One vector is turned by the same rotation once a step. Each row is the vector after some number of steps, and that number follows the row.
The counts run from 0 to 421.
[ -9  -6  29 -52 -39  -4   0   3   3  18   9 -12   4 -12   8 -20   6 -37
   1 -20 -28  24 -38 -31 -21  -9 -54  26  41 -54   0 -19 -42  24 -28  12
  -7]	161
[ -6 -14  10  14   1 -18  40 -51 -29   5  28  53 -42 -20   6   8  25  21
  28 -11  35 -24 -21  55 -15   9  12 -16  24  10  42 -33   1 -13  15  12
  17]	87
[ -1 -35  38  38 -52  23 -27 -36 -29   8  15  36 -41 -13 -11 -16 -11   4
  16  -1 -31 -49 -21  -4 -23  10  19 -14   2 -19  33   6   0  -6   7  45
 -25]	386
[-42  -4  18  40 -27 -12 -19  18  48   1 -33  28 -24  14  20 -34 -20 -37
  10 -46  -8 -29 -27 -36  18  -2 -55 -18  32  -7  25   4  10  15  14  14
 -16]	174
[-39 -22   6 -35   0 -29  23   3  33  20   0  21   4   6  27  -3  32 -26
  23 -50  33   1 -30 -22 -13  12 -52  21  48 -30   8 -11 -14   9 -32  -7
   4]	141
[ 14 -18 -48 -15  37 -42 -16  14  -8 -26   3  17  18  19  60  19 -15 -13
  24   3  41  -4   5   0  -5  -1 -33 -41  19 -11  30  54  -1  16 -20  -4
 -13]	313
[ 28  12  17 -63  12 -12  16  17 -35   5  17   4  -4 -30   0  20  24  -1
  -2  -3 -12  28 -13  27   4 -19 -83  -5  10   8 -23 -24 -32  44  11  13
  -2]	222
[ 43  -8 -25 -11  19 -14   4 -37 -68  15  24  47 -21 -31  19  45   4 -13
  15   5   5   0 -26  63 -24   1   1 -34  -5   4  23   7  -4   1  20  16
  -8]	49
[ 37 -35   7 -28  21 -21  23  -2   3   4  -1  51 -21 -23  13  48  39  -2
  33   7  58   3   1  29 -20  31 -25 -13   9   0 -28   3  13  39 -31  -1
  -7]	25
[-35 -16 -26 -31  22 -29  14  15  11  11   5  13  18   2  41  11  40 -12
  15 -47  23  -7 -30  -7  -6   4 -63  21  44 -25  19 -11 -27  13 -23   1
  15]	140
[-44  15   5  43 -18   3  13  10  24  -9 -10   9 -11  14  10  -6  15  18
  -9 -28   0 -45  -3 -18  38 -18 -71 -14  46  12  41 -30 -17  28  23  21
  -7]	176
[-40  -7 -50  30  14 -28   5 -26 -16   8   9  44  -4   8  42  11   6  -4
  12 -36  15 -38 -28  24   6  -2 -25 -19  29  10  63   1  -4 -22  36  17
   9]	113
[-32  14  -9   3   8 -11  -4  -2 -27   2  -2  47 -29 -17  -3  -7  14  -7
  -7 -52 -27 -33 -51  12  24 -13 -59 -17   3  26  51  -8   6  -6  51  15
 -13]	170
[ 37  32  29 -46 -15   2  21  10 -24  -4  14  -2 -14 -11  -9  16  13 -11
 -10   3 -22  33  -8  25  -3 -34 -76 -19  17   2  -7 -35 -34  47   8  -4
 -17]	221
[ 14 -40  11  17   0 -13  -5  40  44 -12 -21  24   0   8  31  32  12   2
  19   9  51 -25  19  -7   1  15 -34 -24  27   3 -20  31  14  57 -39   5
 -11]	0
[ -8 -23  -8  48 -23  25   1  22  -7  16   4   3  18  12  26  57  21  23
   3  -4  12 -52  11  -3  18   8 -33   5  48  -9   6 -25 -40  40   7  57
  15]	414
[  1 -15  24  30 -24   8  12 -16  -1 -14  16   0   6  35  12  10  11  50
  11  18  14 -64  18 -14  10  -7  -8 -32  45 -28  53  -8 -33  32 -27  28
  -3]	355
[  6  13  11 -35 -14 -20  30 -67 -47  19  35  12 -16  -5  -5 -10  15 -22
  16  -2 -11  11 -42  30 -40   3  -6  -8  28 -41  38 -36 -37  -3 -22   1
  -8]	105
[ -1 -11  19  27 -55   9 -50  19  25 -21  -6   4 -31  -2  20 -18 -48 -40
   8  -1 -27  -2   6 -29  12  -5 -42 -16  14 -10 -29  26  -1  27  36  50
   4]	212
[-34 -14 -50  -4  -1 -12 -35   5 -25   7  10   2  29   5  51   3 -11 -45
   8 -28 -12  -2 -37 -17 -10  -5 -41   8  27 -27  25  30 -28 -10   0  40
  -2]	134
[ 25  -4  62  -1 -24  -3  20 -25   6 -34  20  36 -65 -25 -11 -29 -18  15
  22  13  20  11  16  33  10 -14  -6 -47 -11  22  -6  -6  20  18  25  22
   8]	265
[ -8  11  42 -17   2   3  42  16   6   2  -3  32 -41 -22  -6   3  45  29
   6 -26   2   0 -11  22  20 -13 -79 -11  19  16  -2 -48 -14  39  11   5
   1]	202
[ 14 -46  -5 -38  27 -31  -9 -21 -30  -1  11  66 -26 -16  28   8  20  -1
  27 -23  38 -20 -25  17 -34  26 -11 -14  -4 -12  19  49  26 -18  -9   3
   2]	345
[ 16 -31 -14   2 -20  -9 -43  -2 -17 -21  16 -14  32  21  46   6 -32 -15
  21  22   9 -14  11 -33 -15   0  -5 -25  31 -44  20  55 -21  15 -38  33
  -8]	333
[ 48  -9   2 -74  26 -28  11   7 -18 -18  22   7   0 -18  33  20   1 -12
  27  16  40  52   6  35 -22  -3 -39 -15   3 -10 -22  15 -10  27 -29  -5
  16]	281
[ 18   2  -3  28 -30  13  -9  -8 -28  11   0 -11  24  33   3  30  -4 -20
  -2  13 -40 -38 -19 -15 -16  -9 -22 -21  37 -43  42  -8 -44  34  -8  23
 -43]	393
[-26 -14  17 -44  -3 -21 -13  -8  -4  17  -2  39 -34 -32   7 -28   9 -48
  15 -51 -24  16 -54  -4 -15   5 -52  16   4 -13   8  10   6 -10   8   5
  -6]	167
[ 41  -7  22 -66  13 -39  18 -10   1 -13  18  17 -18 -17  18  -6  -7 -30
  38  10  36  54  -9  25 -31  -7 -26 -20   2 -20 -18  25   4  28 -35 -17
  -9]	282
[ 14 -29  -9  -5  21 -36 -14  -7   4 -29  -3  49 -37 -20  43 -17 -26 -32
  37  -4  34  15   2  18 -11  -2 -17 -40  -6  24   0  58  36   0   9   2
  -4]	288
[ 42  11  10  -4   6 -17  33  -6   7   6 -10  19 -14  14  -7  42  13  -2
  15  24  12 -18  -6  38 -16  -4 -32 -48  28 -15  25 -26 -17  64 -36 -26
 -41]	22
[ 19 -40  17  63 -38  -2 -17 -16  23 -10   0  42 -40 -12  26  11 -35 -26
  42  18  25 -29   8   7 -16  17  18 -33  14  -2  -7  37  26  10   8  34
  -6]	33
